In the data rows, 128 means zero.
Here are some points, each followed by its number:
[107 111 118  89 162  97 155 133 248 186 205 108 172 109 162 220 161 164
 113 110 126 205 116 158  84 120  87 112 118 119 210 126 107 120 190 175
 116 117  99 115 108 105 112 252 101  96 157  95 170  87 123 207 106 118
 112 240 121 122 120 109 115 119  80 109] 0
[106 121 153 143 103 142 149 117 142  78  95 109 129 110 114 164 110 154
 113 110 165 117 115 255  83 130 160 113 116 207 102 117  88 119 215 110
 114 176 101 116 107 113 113 119 102  97 111  94 112  89 143 117 139 111
 113 192 133 120 133 111 115 120  87  91] 1
[105 112  94  88 166  77 114 118 193 214 134 210 116 108 158 106 127 187
 113 142 118 131 115 107 174 119  87 112 116 118 200 118 132 119 107  84
 114 119 100 116 107 164 111 121  99  96 121 119 250 123 128 111 104 110
 110 144 121 121 121 117 116 125  87 155] 2
[110 120 139  88 103  78 128 118 193  84 150 136 155 152 144 136 109 157
 112 111 168 207 116 177 131 119  86 111 117 118 145 118  88 118 104  83
 115 118 100 116 126 134 136 120  99 222 159  94 132 149 124 116 106 249
 112 237 208 123 121 110 114 119  87  85] 3
[131 142 129  87 208 128 126 120  93  78  82 107 146 110 114 119 110 109
 158 111 114 118 117  98 161 117 189 112 117 118 110 117  89 133 119  95
 238 118 101 116 111 105 112 120 107 218 111  94 110 146 137 113 198 110
 142  79 132 214 121 107 114 119 105  85] 4
[107 111 115 141 104 112 114 119  95  78 147 108 116 108 115 114 109 178
 117 111 114 116 115 129  84 120 135 113 117 161 103 117  90 118 103  84
 112 119 120 117 236 146 112 121 162 186 151 158 111 130 125 111 127 110
 112  77 122 120 134 108 115 118  95  84] 5
[106 151 115 245 102  77 115 179  96 149  81 107 114 109 114 107 109 109
 113 127 131 116 255 103  84 120 183 113 117 118 179 119 171 118 141 111
 114 126 175 116 160 103 112 123 255  97 109 135 112 138 125 191 183 110
 142 176 121 122 120 150 115 190  87 160] 6
[107 111 116 216 104 165 113 119 135 194  81 110 114 134 115 106 109 108
 113 111 128 117 120 172 103 118 180 115 185 117 107 118 151 119 185 183
 131 125 101 116 162 106 162 122 115  96 110 149 111 122 126 146 105 110
 111  78 120 121 120 107 152 120 126 115] 7
[106 110 115  99 204 255 113 118  94 184  82 108 115 110 115 107 109 109
 137 109 114 117 117  99  84 118 125 112 190 118 104 186 187 119 105 182
 114 154 101 117 115 105 111 121 101 121 110 200 110  88 125 112 192 226
 142  78 120 123 121 157 134 121  88 181] 8
[194 116 116  89 105 165 112 117  93  79 249 217 115 110 173 187 200 114
 210 131 113 210 116  98  85 117  87 127 118 118 136 136  89 133 172  85
 114 118 148 116 114 121 112 119 153  96 163 172 176  88 125 112 105 110
 110 143 121 122 120 123 179 120 200 127] 9
[185 112 115  89 159 255 142 118  94  78  82 109 188 109 163 106 109 130
 221 110 115 118 115  97 247 118 110 112 118 118 102 117  87 152 104  84
 193 120 100 115 121 106 112 121 136 164 110  93 112  89 140 112 204 110
 112  77 219 122 121 110 115 119 152  84] 10
[180 111 115  89 128 142 118 118 124 113 162 108 152 185 116 165 109 109
 113 147 114 140 149 150  83 118 151 154 118 118 104 135  88 135 158  88
 114 118 133 146 132 132 111 120 107 109 146  94 120 155 124 113 106 118
 180 115 119 121 120 161 116 119  90  95] 11
[106 127 177 144 128  77 114 147  94  78  82 109 114 120 115 162 132 173
 113 109 116 117 117  99 124 119  85 116 116 119  87 118  88 119 103  85
 115 119 158 174 109 104 112 120 103 222 197 139 124  89 125 112 106 111
 111  79 177 156 249 109 115 119 255 185] 12
[107 169 115 164 158 111 116 119  94  85  95 107 119 110 139 106 110 168
 133 108 114 117 117 100  85 119  99 112 118 117 123 118  88 118 104  83
 113 117 129 115 191 106 113 120 103 201 115 175 112 130 124 113 218 160
 110  77 122 122 121 109 114 120  90 112] 13
[109 112 116 102 103 138 114 118  96 121 174 125 113 231 115 106 109 109
 113 220 114 119 141 195  95 120 188 111 118 118 103 149 143 119 112 215
 113 119 186 120 113 105 111 119 101 197 110 103 121 176 124 112 105 111
 111  76 122 131 121 175 134 119 187 145] 14
[108 111 115  88 228 248 176 118 127  79 113 109 115 111 207 176 109 143
 114 138 113 117 136 230  83 255  86 112 117 128 103 119  88 118 103 132
 115 176 146 116 108 255 113 120 219 187 110 105 178  86 195 112 211 137
 111  93 121 122 122 231 115 120  87 203] 15
[106 111 115 208 104 118 113 118  94 112 147 132 114 111 114 120 110 109
 169 110 114 117 115 122  84 119  88 111 117 119 103 117  89 150 120 149
 114 118 142 114 170 124 112 120 110 139 110 102 112 166 123 112 105 110
 110  93 122 122 177 110 224 120 214 176] 16
[107 109 130 126 104 165 114 122 145 110  81 108 115 161 115 108 109 110
 114 111 114 125 153  98  82 119 198 111 221 118 102 118 248 119 112 186
 114 131 128 116 107 106 112 120 117  96 110 111 111 154 125 113 120 109
 133 111 120 122 121 125 114 121  88  96] 17
[107 111 117 144 104  77 112 116  94  78 119 109 115 109 115 106 121 160
 160 110 116 118 116  97 176 120 190 112 118 117 104 119 100 119 131  84
 114 119 110 116 110 106 110 121 157 121 110 184 112 169 124 111 190 110
 111  78 121 121 139 110 135 118 197 123] 18
[255 136 124  87 121 107 114 118 160 150 255 150 132 109 115 105 109 108
 112 110 115 117 114  97  84 118 142 255 117 118 103 160  87 186 125  84
 150 117 118 186 107 106 124 174 192  95 122  96 111  87 123 112 105 110
 178 160 122 120 122 157 113 121  87  86] 19
[219 212 116 192 113  77 170 118  95  78  81 107 168 109 128 106 128 109
 239 110 115 116 121  98  83 119 142 111 116 117 103 118  89 141 104  84
 255 118 101 115 106 105 130 120 192 246 111  96 111  89 130 112 164 153
 111 149 121 221 121 109 128 121  89  84] 20
[154 198 159  88 102  77 116 117 151  79 115 191 182 110 106 208 192 109
 114  90 115 115 115  98 190 119 101 113 118 117 199 118  89 119 139  83
 115 119 163 148 106 138 114 120 101  97 185  97 151  92 126 112 106 110
 184 222 136 121 120 109 126 118 185 178] 21
[137 112 118  89 104  78 113 145 160  79 148 108 144 111 178 149 153 108
 147 110 114 116 154  97  82 118 192 153 118 117 103 118  89 119 104  83
 114 118  99 141 107 105 112 120 127 231 111  93 111  88 124 113  96 171
 111 104 123 171 122 109 115 119  88 127] 22
[168 110 116  89 123  78 113 117 190 168 231 147 200 110 115 106 113 109
 111 140 112 118 116  98  84 120  86 141 117 117 104 161  87 119 106 149
 115 118 115 117 107 105 138 122 138  96 144 121 111  88 124 113 106 111
 112 194 123 122 121 164 144 119 110 159] 23
[108 111 117 168 103 140 113 118  94 146  81 108 116 163 114 107 110 192
 113 112 116 116 118 180 101 127 109 112 150 118 104 118 160 118 117 176
 115 168 142 116 160 105 113 136 113 183 111 179 111  91 124 112 167 109
 110 115 121 120 121 110 193 118 168  88] 24
[111 111 189 154 117  79 155 217 225  77 142 110 114 108 115 154 163 108
 112 109 114 118 159  99  83 120  86 114 118 118 159 118 138 118 112  83
 114 217 173 117 108 144 113 120 100 113 212  94 111  87 125 152 120 155
 110  78 122 122 153 109 115 134 106 138] 25
[210 255 165  89 144  93 190 129  94 139  82 116 115 109 116 225 187 170
 113 110 115 117 116  97  99 119  87 121 117 117 204 119  91 119 107  85
 154 119 100 128 109 104 160 120 143  95 167 172 171  88 151 175 183 173
 158 237 154 121 120 109 117 119 114 137] 26
[107 112 116  88 104 138 114 117 127  79  81 128 116 111 115 130 110 115
 113 180 114 151 117  98 117 118  85 112 150 117 191 163 160 119 103 124
 113 131 119 115 108 104 112 120 102 126 142 127 175 117 123 111 106 111
 133  77 125 121 121 108 115 121  89 130] 27
[107 111 116 107 103 191 113 118 158 145 183 108 115 120 115 251 109 165
 132 111 134 133 117 236  85 118 114 111 117 255 103 183  88  97 134 192
 164 119 127 117 107 201 196 121 132 129 109 124 110 139 124 191 106 164
 110 123 123 122 165 110 151 120 216 108] 28
[106 110 116  89 103 130 114 116 189 105 107 107 116 229 114 107 109 110
 112 128 114 117 144 125  85 201 169 112 116 118 102 119 166 120 104 173
 123 156 140 117 120 105 112 119 151 147 108  94 140 174 124 112 106 111
 131  78 122 121 119 174 117 119  89 147] 29
[188 206 178  91 103  78 121 117 166  78 119 187 159 110 114 206 175 109
 113 110 122 116 116  97 208 118 136 145 117 119 242 117 106 119 159  83
 113 118 149 121 110 148 125 119 101  98 195 107 141 100 124 112 105 134
 185 198 130 120 123 110 115 119 160 146] 30
[106 110 116  89 163 222 114 116 102  95 100 107 115 110 140 106 110 107
 143 124 180 116 116 184 128 120  87 112 119 119 149 154  89 134 160 208
 115 118 153 116 107 105 112 122 101  95 110 102 165 188 123 112 106 112
 111 123 122 121 121 178 113 120  87 212] 31
[165 214 116 166 118 115 255 140  95  78  83 107 130 109 209 107 127 109
 160 109 114 116 117 113 255 118  86 112 133 168 104 117  89 129 104  84
 146 118 100 159 108 106 114 119 101 155 218 111 111 196 125 112 106 111
 111 133 121 179 121 109 115 120  88 186] 32
[109 111 116 185 235  78 159 230 186 209 198 162 118 110 143 106 180 108
 112 111 125 117 153  98 110 119  88 112 119 118 180 117 164 118 119  84
 113 118 111 116 109 181 112 120 101  96 111 141 119  90 124 175 150 205
 115 149 121 122 120 132 120 182  89  85] 33
[107 110 117 160 177 255 117 169  93 183  82 108 114 109 115 107 111 109
 113 109 150 116 117 100  84 120  85 111 144 118 103 138  86 119 104 141
 150 129 110 116 107 139 112 121 100 127 108 170 111 136 123 112 151 245
 110  77 124 129 120 137 122 144  88 255] 34
[243 154 114 106 105  78 113 119  95  77  98 126 175 137 129 220 203 108
 123 138 115 115 142  99 255 119  87 113 116 118 121 118  87 119 104  84
 127 120 114 118 119 136 160 120 216 126 111 106 188  88 124 112 106 111
 112 128 122 121 121 108 116 119 251  86] 35
[146 111 116  90 246 130 234 117 142 134  81 132 113 111 115 203 127 140
 112 205  88 118 116 157  83 226  86 113 118 118 103 118  94 118 104  84
 114 199 100 177 108 255 113 119 222 199 110 193 255  89 192 113 182 219
 111 174 154 122 122 109 113 119  89 118] 36
[181 139 116 141 172 104 124 117  93 205 179 108 116 110 112 108 109  99
 114 108 114 114 116  98  84 119 156 182 116 118 104 124 152 119 103  85
 152 120 100 117 107 105 188 120 120 176 129 107 111  88 125 168 225 255
 120 136 122 123 120 109 160 121  89  86] 37
[107 112 115 207 176  78 114 119  93 255  82 127 116 110 115 106 216 116
 111 110 114 116 255  98 103 119 111 111 117 118 150 118 185 119 126  84
 114 141 203 117 141 105 111 120 136  97 110 140 110  93 124 216 210 111
 121 202 121 123 122 150 145 119  89 127] 38
[108 191 115 182 104  77 113 198  94 182  82 172 114 181 114 107 109 144
 112 182 115 118 178  97 130 119 107 113 117 117 127 118 187 118 104  83
 115 131 100 189 123 106 111 119 192  96 110 233 111 161 125 112 106 110
 111  81 120 120 121 167 115 139 167 219] 39
[108 111 118 235 103  78 113 118 110 124  82 109 115 109 114 106 110 110
 113 216 115 117 142  99 155 120 113 113 173 117 179 138 189 120 104 191
 113 220 109 117 108 104 112 121 102  97 111 182 112 172 124 113 105 112
 111  98 121 121 195 109 115 119 208 133] 40
[107 111 119 143 102 100 118 118  94 175 147 109 180 109 114 107 174 157
 135 131 115 169 117  98 187 119  85 113 115 117 147 119  88 129 102 124
 137 118 101 138 140 110 165 121 102 150 165 140 243  89 124 113 107 110
 111  68 122 121 120 109 184 180 214  83] 41
[106 111 116  88 160 119 167 120 142  78 121 211 115 159 136 117 149 107
 113 171 113 117 114 194 186 232  86 111 117 118 104 119 120 119 105  83
 114 243 217 150 139 255 110 121 103 168 110 173 255  87 198 112 183 184
 147 128 176 123 122 118 115 120 169 139] 42
[107 109 168 105 193  78 113 119  95  96 134 108 115 109 120 108 120 114
 143 110 150 134 116 115  84 120  89 173 119 118 132 118 101 120 104  83
 115 118 134 117 107 104 111 120 110 179 110  94 111 123 123 122 107 113
 111 168 121 123 121 110 116 119  88  86] 43
[210 111 114 111 118 104 113 118 139 145 205 119 211 172 136 161 116 109
 127 130 175 163 116 255 207 122 100 114 116 118 111 117  87 182 167  84
 168 120 169 188 106 205 112 182 103 112 111  93 112 136 125 198 107 165
  85 225 176 121 121 110 114 119  88  85] 44
[191 126 117 134 105 114 114 119 115  78 222 182 182 110 115 162 132 110
 112 111 116 156 117  97 142 119 180 114 118 119 103 166  90 158 154  84
 114 117 156 140 135 137 125 165 100  98 143  94 111 189 124 110 107 110
 158 207 122 122 120 109 114 119  89 125] 45
[107 103 224 119 103  91 114 119 111 175  97 108 114 155 115  94 108 108
 113 110 115 117 168 148  84 118 186 255 155 119 104 118 137 182 123 228
 190 119 100 204 108 106 144 121 170 144 110  94 111 138 125 113 106 140
 127  77 122 190 121 109 114 119 150  85] 46
[174 111 115  88 138 158 178 118 110  79  81 108 115 109 128 107 110 108
 128 110 145 119 116  99 239 119 112 111 118 118 103 117  87 119 103  85
 114 125  99 128 172 104 112 120 100 151 142  94 177 127 123 112 107 123
 111  77 225 204 122 109 115 119 103  78] 47
[145 112 117  89 114  78 113 119 123  78 124 255 114 154 163 105 110 109
 112 111 115 175 116  99 255 120 159 147 118 117 104 170 163 118 104 132
 115 119 143 166 190 180 153 121 101 129 168 139 143 166 123 111 106 149
 116 185 121 123 121 133 115 120 120  85] 48
[107 113 118 214 103  77 115 116 155  76  81 117 114 108 115 106 110 178
 112 119 114 116 118  98 152 121 217 113 118 119 104 118  89 120 172  83
 113 119  99 115 107 105 112 120 119  97 109 165 116 201 124 111 106 112
 110  78 120 122 202 108 166 119 217 111] 49
New points follow, each followed by the numbers of its five nearest points above by angle, nearest first.
[108 111 116  90 143 159 114 119  94  78  91 146 114 141 124 116 109 180
 114 130 111 117 116 152 142 119  88 111 117 117 118 117 121 119 104 149
 115 119 188 115 112 177 113 121 146 116 147 131 111 125 124 113 105 109
 111  96 120 122 121 117 114 119 137 195] 31 15 12 27 42
[106 111 120  87 103 143 143 119 201 130 202 109 115 109 114 164 110 108
 113 167 115 118 115 234  83 193 118 147 117 136 103 138 112 119 105 183
 115 117 161 126 108 239  93 120 120 134 112  94 197  87 161 113 139 103
 132 209 121 122 120 114 116 119  87 150] 15 36 42 28 0
[146 111 115  95 196  78 112 118 144 150 211 142 221 134 114 107 110 108
 111 111 115 117 116  98 122 119 180 151 117 118 103 118  98 120 106  84
 114 118 166 119 149 132 157 120 165 182 109 163 120  88 124 113 151 158
 126 126 121 122 120 123 159 119  88  85] 37 23 19 22 43
[146 255 164  88 132 102 160 155  93  79  82 109 115 109 115 124 162 202
 125 110 175 117 116  98 152 119  86 113 137 176 164 117  94 119 135  84
 124 120 100 117 107 106 119 119 100 127 151 181 119  87 126 145 189 131
 111 162 193 137 120 110 135 120 127 102] 26 13 30 21 32
[107 118 152  87 123  79 121 117 102  79  82 109 115 110 164 108 186 200
 113 133 117 116 116  99 174 118 127 172 116 150 159 118  97 119 154  85
 114 118 101 124 107 148 112 121 135 117 223 169 116  91 124 100 108 128
 186 108 121 122 121 108 113 120  88 161] 30 21 32 12 26
[107 110 116  89 201 255 251 118  94  79 132 109 121 109 117 106 111 109
 255 110 116 116 179 100  91 198  87 112 118 137 103 119 120 120 104 159
 120 134 118 116 129 147 112 120 127 226 109  96 121  87 188 112 255 111
 113  78 122 123 121 109 114 118  88 210] 15 10 8 34 36
[192 111 117 112 192  79 114 117  94 157 114 130 127 118 114 182 110 121
 148 207 115 117 116 224 116 117  88 113 116 119 138 118  88 120 104  86
 160 119 159 154 108 113 111 121 142 168 111  95 169  89 125 154 106 140
 100 186 124 122 121 136 116 119  87  85] 44 36 43 26 20
[106 110 153 239 103  92 114 117  94 103  80 108 114 132 115 106 110 109
 112 187 115 119 153 200 206 119 121 113 183 117 105 132 152 118 195 204
 113 220 154 116 108 106 110 120 104  96 111 180 111 186 123 112 130 110
 112 124 120 121 190 111 153 119 255 139] 40 49 24 7 16
[105 144 203 204 102  77 114 134 142  80  82 107 115 109 143 106 111 212
 114 110 152 117 122  98 171 117 228 112 119 139 105 118  88 119 255  84
 115 144 100 116 109 105 113 188 175  98 112 189 112  96 125 183 141 110
 111  77 121 122 154 111 164 118 203  88] 49 18 7 1 12
[123 111 114  89 104 122 113 118  92  73 163 243 115 112 115 107 109 107
 113 136 127 117 115  97 172 119 125 129 117 119 133 194 133 119 104 163
 115 118 166 148 135 184 112 120 126  96 158 161 111 154 124 114 106 110
 113 168 121 120 121 194 114 119 139 136] 48 45 9 21 23
[108 109 116 102 103  92 122 117 185  99 100 117 115 162 115 106 109 183
 112 158 115 118 124  97 119 128 137 114 118 119 104 117 117 118 127 143
 114 118 133 140 205 105 114 120 156  97 133 166 111 161 125 114 105 110
 112  83 121 121 127 142 117 118 215 173] 49 18 39 29 12
[109 111 116 103 119 187 142 119  94 128 199 191 115 179 154 226 109 109
 151 110 115 120 114  97  84 129 135 112 116 167 103 179  90 118 141  84
 114 122 165 118 160 124 110 120 205  96 173 100 111 102 124 161 105 109
 110 132 120 121 122 110 215 119 104  87] 9 28 11 45 5
[228 111 116  89 103  80 127 169 131  93 114 108 115 110 114 107 149 109
 123 110 126 149 116  98 199 118 157 160 117 117 105 117  88 119 154  84
 114 118 100 128 223 221 111 119 102  97 109 221 117  89 124 113 160 110
 139 134 122 121 120 109 115 127  89  85] 48 47 5 35 18
[121 134 186 150 104  77 111 117 139  89  82 108 114 145 114 157 110 110
 112 111 190 117 116 157  83 120 199 170 117 118 103 118 130 118 144  84
 114 119 100 115 147 140 198 142 139 171 111 142 111 120 123 199 121 149
 110  77 122 122 121 109 114 120  86  85] 22 5 46 1 7
[106 112 116  90 102  76 114 125 139 101  81 106 114 185 114 107 110 109
 112 110 115 116 180  99  84 148 149 129 118 117 136 118 220 119 104 147
 112 136 139 116 109 106 155 122 177 118 109 128 135 123 124 113 105 110
 111  77 122 123 121 147 114 128  88 137] 29 17 27 6 39
[135 111 116 131 103  99 114 119  93 204  92 164 115 199 171 187 108 108
 170 202 115 201 144 136  85 118  87 111 117 118 104 194 216 119 104  84
 114 117 100 117 124 106 133 119 141 116 137  95 111 171 124 112 105 109
 111 156 131 121 121 124 115 120 137  84] 39 14 27 11 17
[108 111 116 157 103 153 185 139  95 131 170 110 180 111 127 105 122 108
 127 123 199 137 114  97 238 119  87 113 118 207 198 118  88 189 129  84
 129 118  99 116 107 185 179 181 102  97 205  95 121 109 154 112 106 111
 159  76 121 122 121 109 208 255  87 120] 41 32 47 10 30
[108 110 131 155 102 103 113 119 217 103 137 106 113 155 114 119 108 108
 113 110 116 117 146 183  83 139 214 112 118 118 103 118 107 119 161 119
 114 118 160 126 108 105 134 165 161  97 110  94 111 132 132 133 106 112
 241 239 120 120 121 111 114 120  88  86] 1 45 11 0 6
[157 127 157 167 169  79 114 159  95  78 144 107 115 109 114 162 180 122
 186 111 115 116 165  99  84 120 210 188 116 118 168 118  87 118 174  83
 114 118 159 144 145 106 158 171 119 118 183  94 112  88 124 237 128 110
 111  76 122 130 160 165 116 120  87 199] 25 6 22 38 12
[152 111 114 212 168  78 114 119  95 212 154 195 114 117 114 107 108 109
 122 167 139 117 117 114 110 118 162 170 129 118 123 121  88 193 103 140
 139 118 123 181 108 171 194 183 114 125 110  94 116 161 123 113 106 119
 112 173 121 122 121 183 131 119  91 135] 19 45 37 23 46
[108 112 116  89 147 213 142 118 127 139 168 109 109 153 113 169 109 135
 140 149 114 118 116 255  84 220 120 161 118 117 103 130  89 119 141 200
 114 119 167 117 109 243 113 121 180 136 110  94 110 127 154 112 117 109
 111 150 122 121 121 212 115 120  88 200] 15 31 28 14 36
[106 110 119 116 102  90 112 119 228  93 198 108 115 111 115 199 110 144
 112 111 135 158 116  97 133 118 231 111 116 134 159 118  89 126 105 108
 174 118 100 196 101 106 223 169 131 169 118  96 112 191 124 114 105 119
 112  84 121 123 142 108 113 120 188  86] 49 22 28 18 45
[144 111 116  89 104  78 112 124 101  92 216 171 114 134 114 107 110 109
 115 110 111 118 115  99  98 119 159 186 141 119 125 118 137 118 159 110
 114 118 130 135 107 105 117 120  99  97 117 136 110  89 122 114 148 130
 112 166 123 123 120 123 181 120 147 121] 19 23 9 45 37
[106 110 116  87 105 105 113 118  93 149 179 195 115 144 163 148 132 172
 113 110 114 136 116 208 161 119  86 112 117 158 102 117  87 118 105  84
 114 118 144 117 107 154 125 121 105 189 125 132 111 130 124 112 105 110
 112 173 121 121 121 108 114 119 119  85] 3 44 48 28 43
[108 111 116 108 102 225 113 118 117 160  82 108 115 120 176 106 109 165
 113 109 122 117 115  99 141 141 122 113 147 119 104 120 232 119 102 217
 159 153 101 117 148 106 111 120 101 182 110 160 111 204 124 113 194 161
 112 113 122 122 120 153 113 120 118 119] 8 17 24 34 29
[108 111 116 164 103  78 113 118  95 154 135 127 115 178 122 134 110 195
 111 136 142 132 114 174  83 119 152 112 118 118 103 173 109 119 103 103
 113 118 100 116 107 105 113 121 102  96 111  99 112 183 123 112 105 111
 111 126 122 121 255 110 130 119 125  86] 49 16 40 1 14
[108 169 157  92 177 170 115 174  93  89 120 107 115 110 114 178 149 194
 180 111 114 124 150  98  84 118 104 115 117 118 200 158 123 120 173  84
 112 118 158 117 180 106 209 119 137 108 121 169 111 117 123 200 146 110
 109  77 122 122 175 174 115 121 146 206] 26 13 12 9 39
[106 111 116 160 103  93 114 118 167  82 193 109 165 109 116 127 110 109
 179 200 128 118 116 155 134 120  95 112 118 244 103 118  88 254 176 175
 148 118 123 115 132 199 222 121 180 145 111  95 195 233 124 129 107 194
 111 130 120 122 122 147 113 120 210 216] 28 16 14 31 44
[107 113 115  88 177 248 113 135 102 120 119 135 115 131 113 120 109 167
 131 122 115 116 158 127  82 117  87 129 118 117 104 121 216 120 124 152
 113 119 157 117 109 187 112 121 101 132 104  94 113  88 124 112 158  88
 197 107 131 120 120 139 115 121  88 123] 8 15 17 31 34
[107 110 116 117 103  79 211 119  94  78  81 185 118 110 153 107 110 109
 158 112 113 176 117  98 164 119  85 117 118 119 104 155  90 120 104 125
 114 120 100 178 109 105 188 121 100 175 230 148 136 147 125 112 105 135
 112 140 122 123 120 107 134 119  87  85] 32 48 47 3 27
[107 111 164 104 104  78 112 117 102 110  98 108 115 177 116 108 110 109
 112 110 114 118 192 155  84 119 147 162 129 118 103 118 114 188 103 163
 118 119  98 164 129 105 113 119 207 136 111  95 110 146 124 110 174 111
 110  77 120 181 160 110 117 119 253  84] 46 18 14 12 49
[107 110 171  88 104 178 189 118 102  79 108 107 113 111 126 181 109 140
 111 111 115 117 117  99  97 119 123 113 117 117 103 140 138 119 104 114
 122 123 129 116 107 105 113 121 101 202 109  95 111 143 125 112 136 111
 133  77 119 143 121 110 114 120 129 122] 4 22 12 27 47
[129 158 116 170 118  79 114 169  95 157  91 120 136 109 115 105 163 108
 112 109 116 117 116  98 206 120  86 113 118 118 103 119 102 118 104  82
 113 119 109 116 144 104 111 121 100 111 116 125 113 181 125 111 105 110
 110  77 122 124 168 110 115 228 192  85] 41 49 18 35 40
[106 111 116  88 103  99 113 118 193 122 191 108 219 110 115 148 139 108
 113 111 138 117 116  98  86 119 100 105 117 118 198 118  88 128 182 126
 115 119 130 117 109 104 112 150 101  96 125  94 110  88 124 148 109 111
 139 240 121 121 120 109 116 119  88 157] 0 23 21 45 30
[107 110 115 155 237  78 113 117 144 222 147 202 115 169 149 107 191 109
 113 111 115 117 255 122 169 173  87 113 119 118 103 119 202 120 126  84
 115 119 255 116 171 155 111 120 171  97 113 150 111 101 123 217 136 110
 111 255 120 123 121 232 129 119 123  85] 38 33 6 48 44
[107 111 139  89 105  78 114 119 123 105  82 107 114 109 115 106 121 109
 112 128 153 117 115 127 117 118 189 193 118 119 182 118  88 118 157 136
 115 117 101 114 109 169 111 166 101 139 120  95 184 140 134 113 106 110
 155  77 122 122 121 109 113 120  88 145] 27 22 46 43 2
[105 111 115  88 148 159 114 143 175  97 162 176 115 110 114 134 110 109
 111 145 114 100 118  98  85 119  85 152 120 117 104 144 218 118 162 171
 114 119 173 116 133 244 116 121 136  96 110 136 129  88 124 113 107 110
 181 131 121 122 120 210 114 119  89 209] 15 23 8 31 29
[106 112 115 107 148 185 114 119  94 164 195 152 114 163 136 160 109 108
 154 109 114 117 175 123  83 146  88 112 117 117 103 138 113 119 104  84
 113 119 150 116 157 121 112 119 145  96 109  96 112 176 111 138 123 125
 111  85 122 122 137 110 168 119 154  85] 16 9 11 28 14
[105 110 116  90 103 255 114 119 190 142 126 109 116 110 115 106 110 108
 112 125 130 117 117  98  84 162 169 113 118 119 112 129 148 119 140 148
 113 174 163 130 109 106 111 120 140 104 110 118 112  92 124 113 137 150
 125 126 121 121 119 204 114 120  88 179] 8 29 34 31 17
[158 202 115  89 148  78 115 118  95 135  81 115 114 109 113 107 109 108
 134 110 114 117 116  99 127 119  97 179 188 118 129 119  90 118 165  85
 113 119 101 116 107 114 202 132 132 103 110 231 111  89 124 139 106 129
 111 180 121 122 121 109 130 121 127 130] 26 43 30 37 39
[106 110 148  89 104 115 255 120 165  77  82 114 115 109 115 107 110 108
 113 110 140 138 116  99 157 121 109 111 117 118 104 118  88 119 104  85
 113 245  99 170 153 105 114 120 100  99 217  96 174  88 129 111 106 129
 155  77 229 255 121 110 114 196 146  84] 47 25 32 12 42
[151 167 122  88 104  77 113 119  93  77 208 220 129 143 153 155 145 137
 112 109 114 183 117  99 247 119 123 120 118 118 104 118  88 119 115  83
 115 119 117 116 180 137 112 120 101  96 231 173 163  88 123 112 106 111
 112  80 121 122 130 109 161 119 255 128] 9 35 48 41 21
[107 122 116 172 143  77 114 118 140 170  93 149 162 163 113 105 108 108
 113 144 175 117 116  99  85 119 213 139 118 117 102 148 133 137 104 174
 148 119 101 167 108 105 113 171 166 101 109  94 112 207 123 114 107 174
 182 149 121 122 119 167 114 119  88  69] 46 17 29 6 19
[108 116 116  89 102 145 146 117  94 121 168 172 114 110 237 140 245 189
 113 109 114 117 116  98 176 120  87 112 117 134 103 119  88 119 104  84
 114 117 126 115 107 106 112 120 179 117 130 204 127  90 125 111 107 111
 111  77 122 122 187 110 139 126 238  84] 9 35 41 12 18
[107 111 114 119 113 137 134 118  94  77  82 109 115 110 140 106 109 109
 146 151 213 117 116  98  90 119 116 112 117 118 167 137  89 120 159 167
 129 120 100 215 107 105 112 120 101 109 116  94 135 126 124 113 106 184
 172  78 121 124 122 108 114 120  87 146] 31 27 34 8 22
[106 110 115 128 102 138 113 102  94  78 109 132 113 182 114 107 109 109
 115 245 113 117 124 177  84 120 165 114 118 117 103 164 134 120 110 221
 114 118 154 131 108 113 112 120 146 172 109 130 150 156 125 112 106 110
 120  77 120 121 122 204 115 118 191 172] 14 29 31 40 39
[106 110 120 109 129 255 112 119 106 199  78 114 116 125 115 107 110 143
 119 110 115 118 149  98  83 120 111 113 180 117 102 159 231 120 116 188
 114 142 101 117 159 108 113 120 101 131 110 220 111 163 124 100 173 110
 132 108 120 120 121 163 148 120  87 166] 8 17 34 24 7
[233 148 116  88 106 119 172 117  94  78  81 108 134 109 225 107 162 117
 113 109 232 159 116  99 229 118  87 132 119 118 155 118  88 118 104  83
 115 117 100 116 108 106 120 171 101  96 209  93 125 151 182 112 105 111
 199 112 128 132 123 110 115 172  89  85] 32 47 30 35 10
[167 137 115 119 125 255 255 117  95  79  80 108 134 109 114 106 137 107
 255 111 115 117 117 113 128 120  86 113 117 175 104 119  89 159 104 105
 241 118 101 170 238 135 112 119 211 170 110 196 110  87 135 113 155 112
 111  76 122 130 120 110 114 120 136 109] 10 20 5 4 47
[108 111 115  87 102 170 113 118 121  79  81 108 115 120 220 162 110 183
 152 109 115 117 115 238 115 240  87 112 114 143 134 117  87 119 105 108
 115 138 101 116 108 127 145 120 169 188 110 145 144  88 124 112 132 111
 112  77 120 123 120 110 115 119 133 106] 15 36 1 24 5
[106 112 116 125 206 221 113 117  94 255  99 162 123 109 114 107 109 109
 113 111 115 118 116  98  86 119 144 113 143 117 104 203 255 132 103 255
 249 118 101 138 192 104 113 121 100 226 120 218 111 166 123 113 221 131
 113  78 121 121 120 116 185 118  87  98] 8 24 34 7 17
[110 111 116  90 130  79 126 119 141 141 168 154 114 109 114 107 110 109
 136 110 114 118 115  99  94 120 152 152 142 118 140 117 199 118 127 138
 115 119 126 125 124 105 170 121 100 128 151 180 110  88 123 112 119 123
 120 128 121 121 119 152 174 119 165 155] 23 37 8 17 9
[132 168 116  90 102 152 113 158  88  68 231 144 115 110 113 134 137 124
 127 110 114 140 117  98 104 117 165 114 117 117 115 118  88 119 103  83
 113 120 109 117 131 106 112 121 102 120 192 174 150 124 125 155 105 183
 135  77 121 123 138 110 115 120 134 134] 9 5 22 45 18
[107 111 117  88 167 142 113 118 204 131 109 120 115 109 115 107 110 128
 113 131 156 116 117 119 136 118  87 113 119 118 135 117  87 118 125  97
 163 118 103 116 106 105 113 120 101  95 110  95 234 126 125 114 105 147
 112 109 121 122 120 110 115 119  88 133] 2 27 31 47 0
[178 232 194  88 121  77 113 140  96  79  81 109 116 111 116 164 174 196
 110 130 130 116 128 100  85 119 163 171 118 153 155 118  88 119 200  84
 114 118 100 135 184 189 179 171 110  97 131 170 124 118 135 146 203 111
 232  76 122 121 120 110 115 120  88 123] 26 30 13 5 21
